In the rows, zero is written as 128.
Each named turn below is shown by a few rows before and after it. Which turns, in which order, take the first row of each later pair to the second? The first pair is answered.
Kunu:
[ 80 155  96 125 122 156 125 121  95 116 165 122 142 182 120  78 157 135
 106  79 135 145 136 121 124 130 153 135 114 103  58 117 150 102 103 126
 134  82 129 164  88 147 105 147 126] => [ 91 134 106 105 125 129 143 132 112 118 155 123  97 149 105  78 145  99
 109  91 132 120 153 103  73 132 121 150 122 121  76 130 130 141 109 121
 130  77  67 187 120 121 103 148  83]
[138 130 120 139 111 115 134  90 124 112 128 150 147 142 152 139 111 120
 147  99 103 118 119 154 141 109 125 106 122 153 162 112 158 150 128 138
 113 131 134  90 139 120 110 131 145] => [129 148 125 129 111 118 131  98 112 133 139 166 139 158 148 134 112 110
 128  97 109 108 113 156 151 107 125 105 126 144 151 104 153 138 134 133
 114 119 131  96 124 114 108 119 144]
[ 78 163 131 119 115 141 108 129 116 161 124 143 156 152 142 103 121 153
 125 140 107 145 137 155 176 161 122 114 146  99 107 111 130 112 141 152
 117 133 162 115  81 128 144  97 166] => [ 84 150 147  90 120 117 126 142 127 176 125 155 102 124 122  95 107 107
 116 151 109 108 153 138 129 164  87 129 157 115 120 119 104 148 152 144
 111 121  94 147 107  97 140  88 117]
bani:
[131 156  90 147 106 153 166 141 176 118 124 130 138 128 134 166 130 140
 104 102 156 140 155 122 153 104 160  82 119 152 112 118 131 117 113 131
 139 163 162  91 124 156 131 153 117] => [177 142 124 132  94 142 152 150 189 151 129 114 133 127 130 148 110 134
 113 116 153 153 154 114 183 131 155 114 123 136 106 129 120 138 111 140
 160 172 148  85 113 124 126 121 131]
[149 141 127 129 129 118 151 103 122 107 133 136 130 156 149 134 146  93
 112  93 143 114 129 129 152 134 128 144 110 148 130 103 129 120 162 131
 122 155 123  90 143 132 139 144 119] => [165 134 140 120 126 113 144 110 128 121 137 130 125 156 143 124 138  92
 114 100 145 117 128 125 162 147 124 159 112 144 127 110 124 128 160 133
 130 155 115  93 140 117 138 130 120]
[112 141 144 139 137 140 120 113  99 139 157 159 122 132 137 133 142 145
 132 126 134 128 124 135 137 147 141 101 137 131 126 113 126 101 122 121
 125 108 132 166 107 146 140 120 128] => [121 139 145 145 137 138 122 106 100 135 152 151 134 129 146 137 138 151
 137 125 130 138 127 137 153 151 144  98 135 133 128 112 130 104 125 126
 125 120 146 150 108 148 142 123 140]
tuvak:
[124 110 138  98 150 104 135 130 125 119 111 127 154 164 162 158 140 126
 132 138 115 158  87 130 173 150 133 101 102 124 123 119 140 125 126 151
 112 115 116 103 147 129 131 129 164] => [108 112 131 107 156 105 140 132 126 110 104 135 152 153 162 162 143 127
 129 140 112 156  92 136 155 145 128  81 108 132 126 122 136 126 122 148
 104 114 117 108 152 137 131 138 160]
[120 116 149 143  76 137 138 114 142 149 145 151 140 105 123 114 125 143
 136 168 111 164 133 131 100 162 111  69 117 125 136 132  82 141  81 152
 148 118 108 146 124 121 141 118 151] => [130 111 154 138  71 135 135 113 145 153 150 142 142 112 122 107 126 145
 146 165 113 167 127 122 104 164 117  89 112 121 136 134  85 143  79 150
 158 118 105 146 123 116 139 112 150]
[181  87 165 143 113 151 137 107 150 141 163  94 138 116 119 130 120 144
 172 108 131 167 123 112 172 138 121 137  90 136 112 125 130 128  77 149
 198 127 160 105  77 106 136  97 159] => [162 111 167 141 121 147 148  97 133 150 161 122 137 130 131 142 109 130
 140 103 132 159 130 135 195 137 109 103 100 138 107 114 122 114  99 152
 184 135 179  78  66 108 146  98 178]
[144 117 138  95 141 121 125 133 137 142 161 139 109 125 115  96 129 106
 144 131 138 112 122 123 113 126 116 163 124 132 131 115 130 136 123 117
 137 110  95 149 136 101 113  94 107] => [142 129 145  92 139 118 128 132 128 152 166 152 112 140 121  98 124 100
 131 126 142 110 122 131 135 131 115 157 126 127 124 109 127 129 140 117
 135 117 106 130 125  98 116  89 119]
pev:
[109 107  90 134 146 141 142  94  93 150 127 170 151 131 119 125 118 151
 131 181 133 154 138 144 123 128 145  85 134 127 142 151 132  81 164 105
  88 129 145 133 161 123 106 149 207] => [127 107 113 122 140 140 132 105  96 174 136 169 145 133 116 115 106 147
 127 192 135 156 136 141 140 143 144  98 140 116 135 154 122  88 165 110
 100 128 136 134 147 103 101 126 217]
[138 116 134 148 129 139 100 138 141 144 134 104 158 134 125 115 142 164
 143 131 123 166 111 158 185 164 153 105 141 101 120 138 123 129 102 137
 132 153 160 132 100 142 100 121 165] => [170  95 153 132 126 120 103 145 158 155 132  92 134 115 117 108 125 143
 152 142 120 159 120 143 175 176 135 126 144 107 129 149 109 160 106 138
 138 157 125 138 116 114  96 109 147]
[155 102 103 133 129 114  97 147 124  98 169  63 134 141 122 142 127 139
 125  86 111 108 110 120 128 105 159 184 121 154 136 146 165 105 119 100
 127 130 147 124 141 160 116 128 119] => [153 109 108 131 125 123  89 147 122 108 174  64 140 150 122 141 128 142
 119  88 111 114 106 123 143 109 166 183 124 147 128 141 166  98 119  99
 131 129 155 123 127 157 114 122 130]
Then:
(two turns a pair)
[137 132 138 134 124 129 123 124 128 122 121 112 123 116 131 135 134 141
 131 139 128 141 140 138 124 138 128 108 136 126 130 134 127 128 122 142
 127 140 130 125 129 130 132 128 137] => [136 127 135 131 125 125 125 125 130 120 121 112 115 110 126 135 136 139
 134 139 131 134 140 132 111 133 125 114 134 129 135 136 125 132 120 138
 127 135 118 134 136 128 131 129 127]
bani then pev
[161 116 143 126 136 122 124 120 134 143 128 126 134 117 125 124 104 127
 128 131 125 149 134 143 160 150 118 109 146 121 124 129 124 133 133 141
 135 147 144  99 113 115 139 114 157] => [149 115 136 126 144 117 133 122 136 134 116 132 125 102 126 130 103 122
 122 136 119 141 142 149 137 146 104  92 152 131 132 132 120 137 132 144
 125 148 136 102 123 118 139 125 149]
tuvak then pev
[112 132 127 144 129 142 117 120 107 121 120 132 141 132 127 127 137 152
 127 126 133 136 127 141 130 125 136 114 137 120 121 125 132 117 114 134
 129 126 152 127 118 136 124 139 150] => [119 119 136 129 132 123 130 125 118 125 117 136 110 109 118 125 127 127
 127 134 131 119 139 129  95 127 114 122 140 131 134 133 119 145 118 130
 126 121 110 143 141 118 123 138 120]
Kunu then Kunu
[117 139 138 145 135 107 159 129 130 117 136 139 138 151  94 124 135 120
 127 123 143 129 133 110 127 134 116 134 114 126 159 141 121 108 141 101
 143 130 120  83 142 137 137 116 103] => [121 136 142 147 136 105 160 125 131 116 131 138 143 148  97 126 130 123
 128 124 141 135 138 113 133 139 113 129 118 127 162 143 122 112 142 106
 142 138 128  72 141 135 140 117 115]
tuvak then bani
[131 143 126 140 146 116 160 136 116 110 120 134 136 105 130 167 121 108
 130 126 138 125 150 147 130 158 104  91 145 152 141 115 114 124 139 146
 101 170 145  99 136 134 164 159 171] => [112 156 116 149 144 143 141 140 108 110 128 133 154 116 131 161 140 136
 131 120 143 135 135 150 133 150 130  87 141 136 123 109 126  98 120 142
 106 156 169 114 112 152 156 158 181]
tuvak then Kunu
[169 168 146 137 149 143 136 143 114 121 130 102 107 146 145  86 140 142
 119 107 153 123 104 139 156  91 144 183 138 109 118 159 143 109 132 105
 118 121 138 100 165 115 109  87 141] => [123 188 130 148 167 145 148 138 104 110 114 135 106 132 154 107 134 136
  91 107 142 113 122 166 134  82 125 122 156 122 123 154 136  99 138 107
  92 122 152  95 165 131 119 110 145]
tuvak then tuvak
[148 137 131 122 130 126 122 122 125 128 135 117 145 138 131 119 125 123
 132 121 138 130 127 120 155 130 134 133 123 125 117 118 139 127 124 133
 134 139 149 110 127 133 134 128 133] => [142 135 136 108 135 118 132 128 126 133 136 125 122 131 126 118 122 102
 124 123 140 113 134 112 135 130 120 138 124 132 124 121 129 136 131 125
 131 133 119 122 138 122 136 127 110]
Kunu then pev
[178  95 122  92 126 122 127 108 113 120  65  93 177 134 154 152  95 123
 159 126 152 127 104 107 166 152 125 150 130 159 154 121 166 128 117 103
 124 114 113  91 151 147 124 178 172] => [186  94 132  85 115 131 111 121 115 141  80  87 173 139 145 136  96 133
 163 130 156 132  94 101 174 162 136 168 129 143 141 123 166 123 107 102
 138 101 105 109 134 138 117 158 173]
bani then Kunu
[119 132  95 162 149 171 137 162 129 146 162 116 122 120 153 138 114 124
 139 103 127 117 170  98  81 127  77 128 131  88 119 108 144 188 104 102
 143 148 130  99 137 164 151 102 132] => [116 144  97 164 149 178 131 159 121 151 167 118 134 133 157 137 117 130
 132 100 127 123 166 103 103 129  84 124 130  80 113 105 148 178 106 103
 145 149 146  89 125 169 154  98 148]
bani then Kunu
[149  67 111 146 114 102 128 121 138 110 109 158 148  96 153 139 113 135
 162 185 101 174 119 165 159 144  97  91 170 145 119 117 126 150 112 200
 115 144 165  82  90 111 125 164 190] => [116 106 115 132 109 127 115 133 112 143 136 191 140 131 144 125 122 135
 126 178 119 161 101 174 180 137 112  86 172 122  87 101 124 112 117 186
 120 113 173 101  46 113 118 141 199]
tuvak then Kunu
[101 167 124 143 108  84 160  91 102 115 154 161 141 129 124 133 143  75
 141  90 174 119  99 112 124  80 127 137  86 116 148 104 151 125 179 116
  96 135 160 116 122 159 137 126 113] => [126 169 148 134  98  87 141  99 104 149 164 158 147 140 125 120 132  82
 135  98 175 136  95 115 165 102 132 149  91  95 134 108 145 124 177 124
 113 138 173 103  94 139 134  96 142]
pev then bani
[113 146 146 139 132 118 152 111 115 147 129 146 140 137 160 148 117 111
 110 131 125 146 147 159 165 125 119  80 115 138 126 112 121 126 147 135
 121 133 162  88 109 123 154 148 160] => [129 140 173 107 126 113 144 133 123 183 144 154 101 132 137 126 107  88
 102 143 130 129 144 139 146 137 106 110 122 127 122 119 105 142 146 128
 136 113 110 125 103  90 142 117 137]
pev then bani
[109 141 163  93 141  98 142 160 123 140 149 156  93  82 128 117  96  80
  61 158 170  76 180 142  88 116 106 117 158 144 114 149  77 168 134 108
 118  68  76 153 122  87 137 138  83] => [ 99 118 105 159 154 110 154 125 140  45 108 108 164  61 157 153 127 143
 118 145 150 115 182 155  71  91 130  83 137 171 145 154 117 160 102 124
  97 102 145 120 162 150 146 209 101]
pev then Kunu
[154 122 146 121 120 133 110 113 114 137 112 107 132 105 127 102 105 146
 156 142 129 150 123 122 142 131 136 134 126 129 152 137 136 146 115 129
 142 127 121 136 102 107 126 106 127] => [156 116 147 116 122 125 117 113 117 130 111 106 125  99 125 106 105 138
 159 140 130 143 128 115 129 127 130 139 123 134 159 139 133 153 118 126
 139 127 109 138 113 105 126 113 113]
Kunu then pev
[109  83  82 143 144 103 162 110 169  94 119 106 138  67 127 157 119 122
 115 146 127 123 167 131  87 143 109 107 162 160 159 129 134 151  64 117
  61 141 144 167 159 181 127 175 126] => [131 102  88 150 119 139 121 111 154 119 161  84 186 138 129 129 140 167
 129 125 146 155 118 122 177 145 175 157 136 114 120 117 166  96  55 114
 100 134 198 152 101 190 119 135 173]
tuvak then Kunu
[179 117 175 119 109  84 129 108 145 154 128  99 144 133 155 132 122 105
 138 143 127 140 129 101 186 143 112 140 148 108 124 140 130 133 163 131
 112 138 118 116 139 119 130 151 128] => [178 112 164 123 114  79 137 101 149 137 121  94 144 128 155 141 127 101
 145 141 125 134 132  98 169 136 109 140 142 118 135 140 132 140 162 130
 103 141 113 119 157 125 133 166 114]
Kunu then pev
[ 99 130 122 124 147 127 148 119 135 123 130 139 110 120 121 135 127 119
 113 141 125 116 148 120  92 126 104 111 124 140 114 126 118 147 135 112
 118 136 119 141 147 123 137 137 112] => [115 113 114 138 145 129 145 113 146 107 120 113 131 112 128 137 129 139
 138 143 119 134 147 118  97 127 112 116 119 140 121 133 127 151 123 121
 122 149 134 129 156 131 138 147 121]
bani then tuvak
[142 140 143 111 144 122 141 122 139 111 109 128 117 125 157 159 118  91
 121 117 104 104 145 141 136 146 106  91 123 149 130 128 122 154 171 136
 123 150 134 120 139 123 146 145 120] => [142 136 151 101 140 122 139 132 140 125 117 130 101 124 143 147 117  82
 117 121 109  96 141 133 127 147 102 103 125 145 128 129 116 158 169 131
 129 135 112 138 137 112 139 134 107]
bani then bani
